Turns, then the turns between two rows, first turn first; the first pair answered
z_467 (before -> after):
[  6  -4 -15  -6 -15  -6  -2   8 -10 -34 -13  -1 -16  -6  -2  -5 -19 -15
  25  10   9  -3  -5  -8  -2 -10 -17   5]  ->  [  5 -10  -9   1 -14  -2  -6  13  -8 -30 -21  -3  -9  -9  -8  -6 -21 -12
  26   5   2  -6   1 -11  -5 -15 -19  -1]
[ 40 -26  -2  21  13 -11  -3  14 -13   7 -11  22  26   3  -6   7  19  19
 -23 -19 -39  10  17  -1  -5 -35  13 -27]  ->  [ 39  -2 -21  11  13  -3  -3   7 -10  28  -1  12  30  -6   6  17   9  21
 -29 -22 -42  21  23  -1 -10 -16  21 -26]
[-23  24   9   0   1   5 -11 -29   3  32  23 -17  18  13  27  22 -15   1
 -10 -13 -29   5 -11   0  -1   9   4   0]  ->  [-24  29   1 -12   1  -6  -7 -33  -3  17  35 -10   6  19  35  20  -9  -5
 -10  -1 -12   0 -23   5   6  13   6  13]
[ -4   1   4  -1  -3   3   6  -5  -4   4   7   4   5  -2  -1   5   4   2
 -12  12  -5  -7  -7  -4   7   4   9   6]  ->  [ -3  -1   7   1   0   4   5  -3  -2   0   9   5   5  -1  -2   4   4   0
 -12  13  -2  -7  -8  -3   7   2   7   7]
z_868 (before -> after):
[ 24 -18  -4  12  16 -15   3  -9 -11 -32   7  42   2  36   7 -10   9 -11
   4   3  47 -30 -16   9   9  -1  -1  -3]  ->  [ 30  -3 -15  -4  15 -10   1 -14 -15 -20  15  48   0  36  13   3  11  -7
  -2   7  46 -22 -14  15   5   7   5  -4]
[ -1  13 -39 -18 -12  -3 -10  -9 -31   5   8  -3 -12  -6  20  10  -5  -8
  -2  -8   7  24   3  11   1  15 -13  10]  ->  [-22 -12 -18  13 -16 -13  -5   3 -19 -18 -11 -19  -8  -4  10 -23 -16 -15
  12 -13  14   5  -3  -2  13   3 -28  19]
[ -2 -23  29  28  -3   6   0   8   7   3 -19   2   7   0 -21 -19 -14 -12
   5  -6 -26  -5   1  -2   5  -6 -13  -9]  ->  [ 23   4   1  -7   1  18  -4  -8  -4  30  -1  22   4  -1  -9  18   3  -1
  -9  -1 -34  17   7  10 -12   7   2 -19]
z_955 (before -> after):
[ 16 -31 -12  18  -8   3   6  10  -9  -6 -29   1  17   6 -25  -8 -13   6
  16 -13  -9  15   1  -2 -19 -11  -6 -37]  ->  [ 20 -33 -11  15  -9  -4   7  10 -14 -18 -29   9   9  11 -28 -10  -6   1
  18  -5  -2  13  -6   1 -18 -16  -8 -31]
[ 21  18 -16 -23   2   7  -6  -5  -7  26  12  27  -9  -2   4  32  18  18
 -16   4  -8  12   1  14  -9   1   6 -11]  ->  [ 20  16 -14 -15   5  11  -7  -2  -4  34   8  21  -2  -4   1  35  14  23
 -18   0 -16  14   6   8  -8   1   7 -15]
[ 16   0  15   9 -11  23  -2 -10  -6 -11   6  -5 -17  -9 -19 -19 -29  23
  -2 -16   6 -10  -4 -22  -6 -17 -31  -3]  ->  [ 16  -2  16   5 -14  20  -1 -10  -7 -19   6   2 -21  -7 -19 -20 -26  21
  -4 -14   8 -12  -7 -20  -5 -18 -31  -1]
[-12 -15  30  -5  19 -17 -20 -20   3 -34  -5  23  -9   4  -4  40  24  -4
 -12  17   8  -4 -45  17   1 -29  14  23]  ->  [-11   0  12 -21  16 -12 -18 -24   1 -32   3  22 -20   2   9  44  18  -4
  -9  24  20   3 -46  17   1 -16  14  29]
Then:
(2 to 3 turns a pair)
[-12  10  36 -12  19   3 -13 -25 -17  44  36 -20  49 -36 -12  28 -14   4
 -15 -14  -5  16   8 -21   0  25  40  -2]  ->  [-27 -24  71  22  17 -15  -8 -10 -11   6  17 -23  48 -27 -30  -5 -17  -7
  -5 -13   0 -14  -5 -30  15   1  28   8]
z_868 then z_955
[ 43  -5  -7 -17 -23 -16   8  12  -9 -14 -10   6 -44  -1   8  -9  -1   8
   3   2  42   5  17   8 -21   0 -10  -2]  ->  [ 42 -22   8   0 -26 -10   3  18  -1  -9 -26   2 -32  -6  -5 -10  -2  15
   6 -11  26   6  28   3 -25 -11 -12 -16]
z_467 then z_467
[  2  -1  13  -8  15 -39   4 -10 -12 -66   9  21 -22  16   5 -21  17 -15
   4  27  36 -25 -34   2  19  -3   7  25]  ->  [-17  60 -33 -21   9  -4   0 -17   5  10  25 -37   0 -21  39   2 -27   5
   2   1  16  11   2 -13   9  48  11  15]
z_955 then z_955 then z_955
[ -6  -1 -14   2  -3  12   7   7   2   9 -11 -17   4 -10  -1 -10 -14   6
   5  -8  -9  12  18  -2 -13   2  -3 -17]  ->  [ -3   8 -23 -14  -3  -1   9   1  -7 -14   5  -5 -15   0  10 -15  -8  -3
   9  11  18   4   0   4  -1   9  -1   5]
z_467 then z_467 then z_467
[ -8  23 -12  -8  -2   4   0   3  -1  16  -2 -21  -3  -8  12  10 -18   3
   0  -6   4   9   5  -4  -8  15   3  -7]  ->  [ -4  15 -10 -14  -3 -10   5   3 -10 -17   2  -3 -19   4  12   0  -7  -6
   5   9  25  -3 -14   1   1   9   1   8]
z_467 then z_467
[  2 -52  45  28 -26 -28  -6   1  -2 -30  11  16  23  19 -25 -10   6 -21
  -3 -21   8  -8 -28 -14  -3 -13   9  29]  ->  [ -4 -34  35  34 -24  -4 -13   1  14  27   9 -13  51  -4 -19   8 -13  -5
 -10 -45 -24  14   2 -24 -17   1  18   6]
z_467 then z_467
[ 18 -26   7  24  -4 -11  -1  -3 -31   1 -21  24  -3  12 -28  15   1  -5
  24 -18 -27   0  19   9  -4 -16  13 -37]  ->  [ 23 -17  -9   4  -1 -21   2  -8 -40 -17  -9  35 -24  20 -17  13   8 -14
  25  -5  -3   0   6  19   0  -7  10 -22]
z_955 then z_955
[ -6  20 -24 -28  -6 -11   4  -3   0 -15  16 -10 -16  -3  17  -9  -6 -10
  10   7  30  -3   2  -5  20  21 -13  21]  ->  [ 31 -18 -10 -29  -3  -3  -3   0 -14 -16  -2  31 -14   5 -13  10  24  -4
   6   3   9   6  14   9  -3 -16 -15  -9]
z_467 then z_467 then z_868
[-22 -10  39  27   3 -35  -1  -9  11 -45   4   6   0  13  -2 -20  14 -12
  -3  18  24 -25 -22  -8  16 -14  -2  20]  ->  [ 14   3  20   5   9   3 -16 -19   7  33   2  19  28  -7  -6  40  22  18
 -22  -7 -30  19  23   0 -22 -12  14 -32]
z_467 then z_467 then z_868
[ 11  11 -14 -15  15  -5 -38 -21 -14  -3  33   1 -17  -3  24   8  30   5
 -16   3   8 -30  -1  22  40  13   3  18]  ->  [ -4 -25  19  22  13  -9 -38  -3  -2 -19   7 -14  -6  -3   2 -23  20   1
  -5  -9   0 -49   3  11  44 -15 -12  12]
z_868 then z_467
[ -1  26 -10 -22   2  21  -8  -2  -8  17   4  14 -36   7 -16  56  32 -10
   5  16   7  29 -16   5  -1   8  36  19]  ->  [  3  -6  10 -10   3   9  -6   7 -13 -13 -11  29 -40  17 -34  41  42 -18
  12  21  10  13 -21  10   1 -18  28  16]
z_467 then z_467
[  7  13 -34  -2 -35   3   0 -11   7 -42  15  27 -38   5   8 -25 -37   8
  -1  37  48  11  -9  29  -7   9  -8  43]  ->  [ -6  38 -43   6 -35  24  -3 -11  21   7  13 -10 -12 -17  17 -13 -62  23
  -4  14  20  28  16  14 -17  31  -4  27]
z_955 then z_955
